Each named turn below is shown by a few rows before and after it. Which turns, in which order, take the first row of each later pair to the second? The first pair is answered.
K471 (before |-> after):
-16,-2,-1,13,15,-15,-15,-12,1,6,6,16,-11,9,-4,15,1,-21,30,-4,2,-4,-10,-7,-6,-9,22,-3,0,-17,-2,-22,6,-1,-4,20,0,4,-3,1,2,-3,-5,-1,7,-14,4,22,-5,-14,-12,14,-16,-3,-21,-4,7,2,-11,-9,3,-11,9,-10,11,7,-4,-9,0,13,-7,17,-10,2,9,6,1,28,22,34,6 |-> -16,0,1,9,19,-15,-13,-15,-1,8,6,17,-12,7,-5,16,0,-22,32,-3,1,-5,-5,-7,-7,-8,21,-2,2,-18,-2,-19,4,-4,-2,19,-1,1,-3,1,3,-4,-4,-2,5,-16,3,20,-4,-12,-16,14,-15,-1,-21,-2,9,2,-12,-8,6,-9,12,-8,11,8,-7,-11,-1,14,-6,14,-9,1,12,2,1,27,27,32,5
0,-5,6,-7,-1,-2,-10,-11,3,-4,7,0,0,7,-3,-2,-4,5,6,-6,-4,-2,-7,-7,0,-2,1,3,-4,-7,-4,-12,6,-2,-5,4,-1,5,-8,-5,-7,-2,2,9,-1,-5,-11,-3,0,-3,4,1,-2,6,2,-13,-1,-6,-1,1,-5,7,0,-4,5,6,3,4,3,0,-7,7,0,2,-1,-5,-7,7,0,4,3 |-> 2,-1,-1,-5,-2,-2,-8,-9,3,-2,6,2,1,14,-4,0,-2,4,6,-2,-3,-2,-7,-5,-1,-9,-2,5,-4,-11,-5,-8,5,-6,-10,5,-3,3,-5,-1,-6,-4,0,13,-3,-1,-7,-2,-1,-2,2,-2,0,6,2,-14,-2,0,-2,3,-5,6,0,-5,7,6,5,4,-2,-3,-6,7,2,4,-6,-4,-9,10,1,6,1
0,-4,-5,-7,-6,1,16,23,-5,10,5,-11,16,7,1,-4,27,10,7,4,-2,4,3,-2,-3,-4,-5,-16,-5,2,-1,-8,14,-11,-4,17,-3,-9,13,11,3,4,-16,1,-2,-2,-9,19,9,7,-6,4,17,-2,-2,8,5,19,14,13,3,1,-16,18,8,5,4,3,3,22,15,-1,-17,16,-15,-12,6,-2,-14,-13,-14 |-> 1,-2,-1,-9,-3,2,22,23,-8,11,1,-11,17,3,2,-7,22,7,10,4,-1,1,9,-2,-6,-2,-4,-15,-4,5,1,-7,16,-11,-4,16,-2,-11,15,13,4,3,-14,0,0,-3,-6,18,9,10,-9,4,16,-1,-4,10,7,20,14,11,4,1,-15,19,9,3,1,2,2,24,14,-7,-15,14,-12,-13,7,-4,-9,-14,-16
-15,8,12,-22,19,-12,-3,1,0,-4,13,0,1,-4,12,14,-22,-35,1,-1,1,-19,4,-14,-15,24,-2,10,-12,9,7,-5,12,-5,4,-2,-5,7,-14,3,22,2,-2,0,-9,-28,7,-6,-11,9,-10,3,-12,-19,7,-1,12,-2,6,-3,5,5,-1,6,-6,6,-19,-13,6,-3,0,-5,6,-9,15,-15,-2,5,7,-5,-10 |-> -17,-1,13,-25,7,-10,-9,-2,5,-11,18,-1,0,-2,12,10,-18,-22,-2,-9,1,-13,-12,-14,-11,26,4,8,-14,15,1,-11,14,0,14,2,-1,16,-14,-8,14,7,1,-7,-12,-32,-6,-1,-8,4,0,3,-12,-22,9,0,5,-13,10,-1,-3,9,-6,5,-2,5,-16,-8,16,-9,-1,5,3,-4,17,-11,-3,5,4,1,-6
K998 (before |-> after):
-3,-2,-3,4,-7,2,-15,7,7,14,13,0,-7,15,-10,-1,-3,3,10,3,4,4,-2,-11,4,-3,14,19,-16,-4,-3,6,4,-7,3,12,-10,17,9,-9,-4,-10,4,-9,-1,-2,-9,-12,2,8,5,0,-9,-3,15,4,12,-18,-8,0,-9,3,6,3,12,4,-13,-9,13,10,-5,5,8,1,2,-7,1,17,-3,17,9 |-> 4,-5,-14,14,-12,11,-8,13,12,5,7,-4,-7,13,-5,-4,5,5,5,0,0,10,-10,-9,8,-10,10,13,-20,-3,-8,9,-2,-1,2,7,-14,13,13,-8,-6,-7,-7,-10,0,12,-3,-9,6,10,9,3,-9,-3,11,3,11,-11,-12,1,-12,-2,1,1,15,5,-2,-6,9,-1,-1,6,9,-3,-10,1,4,6,-7,12,8
-11,-18,5,-10,-12,-5,-18,-4,15,-14,10,6,-1,10,-3,2,10,13,-7,-11,-6,-1,-20,-7,2,-6,17,12,-8,-10,-10,-14,2,-2,2,7,2,4,-4,-11,-4,-2,10,-7,1,-10,-23,15,1,-13,15,7,11,7,6,-3,-24,-21,2,10,-13,-2,-4,1,0,11,10,17,14,-12,-7,15,7,5,0,11,-4,-1,-7,15,3 |-> -4,-22,5,-9,-15,1,-12,2,18,-27,4,1,0,-1,4,1,9,14,-10,-14,-10,3,-22,-8,4,-3,13,8,-12,-3,-12,-10,-3,1,4,0,0,1,-2,-5,-4,6,3,-6,1,-1,-21,16,3,-6,20,4,10,8,2,1,-18,-20,4,9,-17,-6,-7,-2,-1,12,13,18,15,-18,-5,8,11,0,-5,14,-4,-16,-14,4,3
-8,16,-3,-29,-10,3,2,-1,5,32,-8,-7,7,0,5,12,-3,1,6,-5,-5,-26,-17,-2,-12,26,30,-9,6,-1,-21,25,-37,16,-13,17,21,7,-6,-11,1,17,-4,-3,20,1,9,15,24,-9,12,50,-11,-9,13,24,-4,11,-18,-24,-2,8,1,3,-11,-20,-10,18,-4,0,17,2,-8,-17,16,4,-19,1,7,-17,-8 |-> -9,17,-2,-28,-9,1,1,1,6,35,-8,-5,8,3,3,10,0,1,7,-3,-7,-27,-17,-1,-11,26,32,-10,7,-4,-21,24,-37,18,-14,18,21,8,-7,-15,1,14,-4,-3,19,0,8,14,26,-10,11,49,-9,-10,15,23,-6,10,-20,-24,-1,8,-1,2,-9,-20,-11,18,-4,0,17,3,-9,-14,14,3,-18,4,9,-14,-8
2,-1,7,-1,-6,3,7,1,2,-3,0,-4,3,-4,13,-6,4,5,-1,-7,-2,0,-7,0,4,17,8,-11,1,9,6,-9,13,14,8,0,4,10,-1,-14,-17,9,2,-18,-6,-22,-5,-1,4,-16,12,21,-15,1,1,2,3,-22,11,-14,-16,22,-1,1,-3,0,3,-5,20,6,-5,10,-3,-3,17,4,6,-2,0,-3,4 |-> 0,1,3,4,-9,-3,4,2,1,2,1,0,3,1,7,-7,9,6,0,-4,-1,1,-9,0,5,15,10,-12,2,3,5,-11,15,12,4,4,4,9,-2,-20,-19,5,3,-18,-8,-22,-6,2,6,-18,7,23,-13,1,4,-1,-2,-21,11,-12,-13,24,2,-1,0,2,7,-4,18,5,-4,14,-8,0,16,6,7,6,2,3,4
K113 (before |-> after):
-7,3,9,-13,10,-6,1,-17,-16,12,2,-3,-3,-13,1,6,-6,-7,3,2,5,-14,16,0,-6,13,7,6,20,1,0,-6,5,-16,3,2,1,6,-6,-4,-6,-5,14,-7,9,-25,4,-1,4,1,-22,3,-8,-2,-2,12,3,-13,-1,3,12,13,18,5,-3,-3,-15,-8,11,12,-1,-2,-4,0,17,-2,8,9,13,-8,-6 |-> 1,1,10,-10,17,-4,14,-11,-13,3,-5,-9,2,-22,8,6,-13,-15,4,3,1,-10,17,-4,-8,10,-4,4,18,6,1,1,-1,-13,-3,-5,-5,-2,0,13,8,2,3,2,5,-10,13,-3,8,10,-20,-6,-9,7,-5,10,9,5,-2,1,9,2,14,2,-2,-1,-14,-11,1,9,-1,-21,3,-5,6,-6,6,-6,14,-19,-10
18,20,19,1,4,4,-13,-17,-28,-1,8,11,-12,34,-4,5,3,-31,15,11,-4,-15,40,11,16,40,27,4,-5,-1,-6,-9,13,-5,-21,-6,-11,39,-4,-11,-17,-2,16,-1,2,-40,7,0,-7,22,-16,-4,-7,16,-1,15,-16,-10,18,-6,20,41,17,11,-12,-17,-9,5,1,0,-6,15,-11,2,-9,-22,-7,-15,-20,-12,-16 |-> 23,12,26,-5,16,7,-5,-16,-23,-11,5,2,1,23,6,5,-12,-39,14,5,-8,-15,42,6,14,42,16,5,-8,12,-4,-3,12,-2,-26,-15,-21,28,1,7,3,9,8,10,-1,-26,11,-6,-6,31,-13,-22,-8,26,-4,10,-6,3,20,-9,17,32,13,5,-12,-15,-12,2,-6,-4,-3,-13,-1,-2,-15,-32,-10,-30,-20,-25,-19
1,-6,14,6,-5,1,-2,0,4,-5,4,1,3,3,-6,-8,3,10,-1,-2,-9,2,7,-3,4,7,2,-6,-5,6,5,3,1,2,-6,-1,0,5,-1,10,3,-3,12,4,4,-3,-12,-1,13,2,3,8,5,10,-5,9,-5,0,-11,5,-11,1,-2,-1,-5,-8,-1,-7,4,-11,0,0,-3,-3,7,7,-9,8,-5,1,6 |-> 3,-7,11,9,-3,3,2,3,4,-8,2,0,3,1,-4,-6,4,7,-1,0,-11,3,9,-2,3,4,0,-8,-7,5,3,6,1,1,-10,-4,-3,2,0,10,4,-3,9,6,5,3,-8,-4,15,6,4,7,7,9,-3,8,-2,7,-11,4,-8,-3,-2,-2,-4,-7,1,-5,4,-12,3,-7,-3,-5,3,7,-7,7,-6,-4,5
1,25,4,-23,-29,11,-12,5,-3,4,-17,-3,-23,-23,10,-5,-1,-22,33,-46,-16,-7,-31,-7,-24,-33,26,-6,23,-35,2,-4,11,25,7,8,29,18,3,-31,-8,-14,-4,8,-22,-16,-8,-21,4,-8,3,19,-6,-8,12,-9,-15,-11,-14,25,10,-9,4,10,17,-16,-13,-9,10,26,2,24,14,-9,-28,-3,12,-2,16,6,-2 |-> 2,11,20,-33,-17,12,-8,0,2,-7,-15,-12,-12,-36,19,-5,-17,-24,31,-53,-19,-9,-29,-17,-27,-24,20,-2,17,-20,4,-7,16,30,9,2,27,9,5,-17,15,-3,-6,18,-29,-11,-15,-28,6,-1,10,-1,-11,0,9,-14,-3,-4,-8,23,2,-15,-2,7,14,-18,-23,-14,11,28,4,3,21,-8,-25,-15,4,-14,14,-6,1
Then:
Each pair is two turns apart.
3,9,6,-5,6,1,6,-5,-2,-4,-5,4,-5,-15,1,2,-9,3,3,2,1,-1,12,6,1,15,0,-7,6,2,1,11,-6,0,6,-7,-4,4,0,3,-3,-6,7,-8,10,-6,9,-5,3,2,-7,12,-7,1,-5,10,15,-2,3,-11,9,3,3,6,1,-7,-12,4,5,12,-2,-6,-7,-11,4,3,9,-15,3,-11,6 |-> 8,3,7,-2,5,6,8,-7,6,-12,-4,-1,-5,-19,5,-2,-8,6,-1,-3,-1,3,2,5,3,14,-4,-8,3,8,0,12,-8,3,9,-9,-6,2,0,4,-2,-1,5,-8,8,0,5,-6,5,1,0,8,-7,3,-6,9,13,-1,4,-9,5,0,1,2,1,-4,-10,6,7,7,-1,-9,-3,-11,-1,5,9,-22,-2,-14,7
K471 then K113
0,-4,5,-5,1,0,-10,-11,-9,-8,12,-5,4,12,5,4,-6,7,8,-6,-4,1,-3,-4,-4,3,11,2,4,5,-3,-2,17,-3,13,4,-2,3,-4,1,8,14,10,6,-2,-10,-16,-2,-3,0,5,-6,-12,0,4,-8,-5,-6,0,-4,-12,2,-15,-5,4,-6,-6,-10,4,3,-6,8,6,7,6,-4,1,8,-4,0,6 |-> 4,-1,3,-2,11,-1,-2,-5,-11,-5,8,-8,9,9,8,9,-11,-1,10,-4,-5,-1,5,-3,-7,-1,1,4,4,4,-1,3,14,-6,6,0,-6,-4,2,14,15,17,4,13,0,-1,-8,-3,-4,7,-3,-10,-14,6,3,-10,0,8,-2,-5,-7,-3,-13,-5,2,-6,-6,-12,-6,3,-3,-8,9,0,1,-8,5,2,-1,-5,3
K113 then K998
-3,3,-3,15,3,25,1,25,7,-25,-12,-21,-5,-2,6,-9,12,-9,7,15,1,25,-13,1,26,8,1,14,-27,8,-3,-4,6,15,4,-16,-13,3,13,-10,5,16,6,-5,-23,9,0,-10,14,13,18,3,3,4,1,0,2,17,14,-8,-1,-26,-8,18,19,1,16,15,12,-8,-5,-11,5,11,-11,-6,-4,-13,-4,-11,7 |-> -15,15,6,2,8,7,-18,10,-1,-3,4,-6,-4,17,-8,-3,3,-15,14,21,11,12,4,-3,21,16,10,28,-17,-3,4,-17,22,7,2,-2,-4,12,4,-14,11,4,32,-1,-26,-25,-10,-11,5,6,3,1,3,2,8,-6,-1,5,18,-5,11,-13,2,25,16,-3,1,12,15,14,-14,3,0,20,8,-18,-8,21,10,9,9
K998 then K998
-6,-2,14,-12,11,-4,-4,-15,-15,16,8,-3,8,-8,16,1,-19,-8,1,-6,3,3,11,-19,2,15,0,4,2,18,9,-5,8,17,6,-8,13,2,-8,5,22,4,6,4,-8,-17,-21,-12,0,23,-12,-5,-6,5,-5,2,5,-1,2,3,0,17,1,-5,-3,-5,-18,-8,-5,11,-3,-16,2,6,26,-19,-6,4,-1,-5,-3 |-> -6,-7,-4,4,-6,-1,-17,-14,-7,18,15,8,2,19,2,-4,8,6,1,-4,0,7,-14,-16,12,-9,6,1,-4,-4,1,-12,10,15,1,6,13,12,-11,-19,3,-7,4,5,-8,-22,-30,0,1,7,-3,4,2,-3,2,-10,-16,-10,-6,14,-11,20,1,-8,8,1,4,1,1,2,-5,17,-3,16,12,-5,-8,20,-6,21,4
K471 then K998
-13,8,-6,1,-9,-2,8,-12,-21,-6,43,2,-15,24,2,7,-13,-19,1,2,-1,-21,-33,-1,-14,-32,-4,3,-4,-9,-4,-25,-1,-16,-8,2,-7,11,-11,-6,10,7,-2,6,7,24,-10,26,9,4,4,-9,-9,25,12,-4,2,21,1,17,-12,16,4,11,-1,-5,-8,-2,-27,-22,-10,0,3,21,5,-2,18,15,-5,25,-3 |-> -9,3,-7,0,-12,5,14,-10,-16,-15,38,-3,-14,17,8,4,-11,-19,-4,-4,-3,-16,-39,0,-11,-29,-9,0,-7,-2,-4,-21,-4,-12,-7,-4,-11,8,-6,-2,12,12,-7,7,8,31,-12,25,13,7,9,-10,-11,28,8,-4,4,24,1,17,-18,11,0,9,1,-5,-4,0,-30,-28,-8,-6,7,19,0,1,19,4,-9,16,-4
K113 then K998
5,2,27,-28,-6,-4,23,-13,-2,-25,-6,7,16,11,-5,4,18,-20,-20,-14,5,9,-16,-7,5,-5,-26,-16,-21,-21,5,10,-13,-5,-17,22,-20,-29,-7,21,21,-11,-14,15,-3,-17,16,15,-1,2,7,12,-8,12,8,-22,-5,15,-7,-17,23,-11,0,23,10,3,0,-3,8,-23,-1,-14,-2,18,-9,9,18,-18,-4,-9,9 |-> -1,6,37,-36,-3,-9,13,-20,-7,-15,1,13,18,13,-9,6,11,-23,-16,-13,10,2,-6,-10,1,1,-24,-7,-17,-22,7,5,-5,-8,-20,27,-17,-26,-14,18,26,-18,-1,15,-6,-33,11,14,-8,-2,1,8,-10,12,7,-24,-4,10,-6,-17,27,-4,5,24,7,2,-10,-5,12,-10,-3,-11,-4,22,2,1,17,-2,2,-3,8
K998 then K998
9,0,6,-1,-12,4,-10,1,7,0,-2,6,-9,-2,1,5,9,10,-4,-2,1,2,-21,-15,0,2,1,8,-6,-3,-12,13,19,1,14,6,12,10,-9,-9,-1,2,-7,1,-4,-5,11,4,-6,0,-1,-3,0,4,4,1,-13,-21,-2,-6,1,-11,-7,5,-2,10,9,4,0,5,-12,-5,-22,3,4,9,10,3,8,8,7 |-> 12,-7,8,-3,-9,7,-4,1,8,-6,-7,2,-8,-8,5,5,4,10,-6,-5,-2,3,-23,-16,-2,3,-4,5,-5,3,-13,13,17,2,15,2,9,8,-8,-6,5,8,-10,3,-5,0,11,1,-5,5,2,-5,-3,9,1,4,-9,-16,0,-6,-1,-12,-9,3,-2,10,7,5,2,2,-12,-13,-17,0,1,7,8,-4,5,1,6
K998 then K113
-13,-5,-7,-24,10,-1,3,-20,-19,-4,-10,-2,-4,21,11,17,-25,-3,1,14,2,-10,-8,-5,5,27,-1,-2,19,-11,16,-6,-2,20,1,-18,-3,-1,5,17,12,-1,-9,5,-3,-21,-3,-4,1,17,-2,0,-13,-2,-1,-7,-1,-17,17,17,8,7,-11,-9,-13,-18,-20,-7,6,17,-12,-28,15,1,15,0,1,10,4,-27,-8 |-> -3,-5,-39,3,-5,7,8,-4,-10,-5,-15,1,-8,42,7,15,6,3,1,24,-4,2,-28,2,11,-3,-5,-13,12,-32,8,4,-13,17,-11,-12,-11,-1,12,7,-7,-8,-27,7,1,0,6,8,8,9,1,11,-3,-5,4,-15,-19,-5,0,24,5,1,-12,-10,-1,-7,11,1,0,-1,-8,-9,8,2,-11,19,4,7,-1,-14,-7
K998 then K998
-20,22,7,-1,0,-12,0,-2,3,8,-14,-8,-12,-5,-3,0,-11,4,7,7,12,-2,7,5,-3,18,21,0,14,0,-2,-11,8,1,10,-10,-6,5,-12,-10,-6,1,-14,-17,1,-23,-8,0,-11,-11,-17,20,-11,-11,-12,22,6,-29,9,1,20,-1,2,15,-5,-21,-17,9,3,8,-10,6,3,-18,22,1,20,3,10,8,-3 |-> -16,0,17,-11,8,-6,6,-4,16,-16,-19,-18,1,-20,7,-2,-23,5,1,-5,6,0,-5,-4,-2,19,8,3,3,15,-3,-9,7,8,10,-15,-17,-5,-8,6,18,17,-23,0,-7,-5,-18,-5,-7,0,0,-4,-15,-1,-17,10,15,-17,10,2,6,-11,-9,7,-5,-18,-22,4,4,-2,-6,-20,14,-16,16,-8,11,-19,4,-7,-2
K471 then K113
-1,3,-17,21,-8,-6,15,7,-22,12,6,-9,-9,10,8,-10,-14,19,3,-4,7,-8,1,19,4,-35,7,8,17,-22,4,-4,-6,-35,-23,5,3,-5,-9,4,-16,-7,-11,-9,-3,-3,5,14,20,4,-2,48,26,22,4,24,-17,25,-6,-16,1,-6,11,9,6,-9,-19,-5,-13,10,4,-7,-5,0,4,17,10,3,16,-6,19 |-> 3,-3,-4,12,-8,0,22,6,-20,-2,1,-23,-9,-9,18,-12,-24,18,-3,-12,5,-6,3,16,4,-20,7,6,15,-4,6,-3,-6,-28,-15,-7,3,-8,-13,11,-10,5,-11,-16,-4,1,4,11,22,10,7,44,21,21,-2,31,-6,20,1,-23,-1,-8,7,7,1,-11,-30,-8,-9,9,6,-19,0,-7,9,16,12,-15,9,-23,19
K998 then K471
11,-1,8,-24,-11,-23,-32,-3,6,2,28,-5,22,28,-10,-7,16,-2,-12,-26,-1,-2,-34,-6,19,-23,19,-4,-5,-10,-36,-9,2,21,-2,30,5,2,-15,-20,-14,-2,12,17,8,-9,-4,-23,-20,-18,-15,-9,-24,-19,1,-46,-9,-2,22,24,13,-5,2,-6,9,3,-13,-1,15,9,-17,-2,-9,22,1,-10,-35,18,-11,47,-14 |-> 14,1,11,-25,2,-25,-26,-2,7,2,27,-6,32,24,-8,-2,8,-14,-11,-22,-1,-1,-29,-10,17,-26,9,0,-6,-8,-35,-3,0,18,-12,28,-4,-10,-11,-2,5,0,5,29,4,1,3,-29,-18,-10,-19,-23,-23,-13,-1,-55,-2,15,20,24,14,-12,0,-8,9,3,-13,-7,6,8,-12,-26,-3,21,-3,-18,-36,11,-6,41,-19
K471 then K113
9,6,0,5,7,3,18,8,-12,-13,-18,-13,-9,-22,5,2,-11,-5,-1,3,-4,0,4,10,4,12,-8,-1,-1,22,2,8,-12,11,1,-12,1,0,8,6,0,3,-10,1,-3,14,16,4,9,6,-3,7,5,1,-14,12,14,8,3,-10,7,-10,-3,3,-4,-5,-8,-6,-2,-3,1,-14,1,-14,-3,-4,12,-27,-10,-21,-5 |-> 9,14,-10,13,-7,7,13,10,-14,-9,-15,-12,-19,-12,-3,-1,3,4,-1,3,-4,2,-4,15,9,11,3,-6,1,14,-1,5,-13,11,6,-9,6,8,7,-10,-21,-2,-9,-12,4,6,16,9,7,0,-1,22,7,-8,-12,16,4,-1,4,-8,7,-5,-1,6,-1,-4,-1,1,2,-5,0,8,-5,-12,-3,7,18,-21,-10,-11,-1
K471 then K113
20,26,-26,6,-7,23,-14,-12,-22,-1,-14,2,-22,-16,-10,15,24,9,6,-11,3,9,-1,23,-3,-26,23,-13,4,-9,-28,-1,17,-1,11,11,10,9,-8,-12,-25,10,-3,-26,14,1,0,6,4,-5,5,11,10,-27,40,0,-25,-15,-20,-11,4,9,13,-7,-13,20,9,-2,14,-33,16,15,-8,-16,1,42,11,6,-10,9,-2 |-> 25,41,-30,12,10,16,-5,-4,-32,13,-17,4,-20,-21,-10,22,13,-8,11,2,3,5,25,27,-11,-30,15,-10,10,-13,-22,6,12,-7,0,6,6,-3,-1,8,-14,5,-7,-18,14,8,22,3,3,5,-15,10,9,-19,38,0,-15,4,-25,-16,19,0,18,-2,-17,19,7,-9,0,-26,14,-2,-8,-23,-2,34,15,7,2,0,-12
K471 then K471
9,-5,15,1,5,21,-1,2,7,-11,4,-11,5,-18,5,-23,1,7,-13,-19,10,14,-18,3,1,6,-11,-8,-10,-8,-12,5,-4,11,-17,-14,6,-3,-2,22,17,-7,-7,-4,-8,18,-3,-24,-4,-2,-4,0,-8,-3,7,2,1,-9,5,5,1,2,5,10,7,-1,6,-14,-2,4,10,-14,14,-1,-9,2,-23,-6,-9,9,9 |-> 2,3,12,0,-4,17,-11,-3,7,-3,9,-6,-4,-8,-3,-25,8,13,-10,-19,12,12,-22,3,3,7,-1,-7,-7,-15,-12,-1,-1,9,-11,-8,14,8,-5,6,3,-14,3,-13,-8,3,-10,-19,-7,-11,-4,9,-5,-9,11,5,-5,-23,8,7,3,12,8,15,7,-4,9,-10,6,8,7,7,7,6,-2,6,-22,6,-8,20,12
K113 then K113
-4,-14,27,-28,26,-23,-8,-25,14,18,1,1,-1,-8,-26,15,1,0,-3,9,9,10,6,-19,-9,28,10,-12,-3,15,-14,-6,-6,-13,-1,-41,-6,-6,-8,9,-5,5,23,12,14,-9,-35,-4,-17,16,-13,-22,-3,6,-7,-9,0,-1,1,-4,2,14,-2,-13,-6,-10,4,-7,14,5,17,-15,9,7,8,-7,-1,15,-3,-10,-3 |-> 8,-15,10,-11,23,-15,6,-11,21,6,-7,-6,2,-8,-17,14,13,-3,-6,12,3,18,-4,-17,-3,8,0,-22,-9,10,-20,6,-19,-13,-10,-46,-16,-16,3,18,-5,8,2,21,13,20,-20,-2,-10,21,-11,-21,1,9,-7,-13,-5,22,-8,-2,-2,0,-5,-15,3,-4,24,-4,4,-12,25,-24,11,1,-17,0,2,-3,-8,-19,-5
K471 then K113
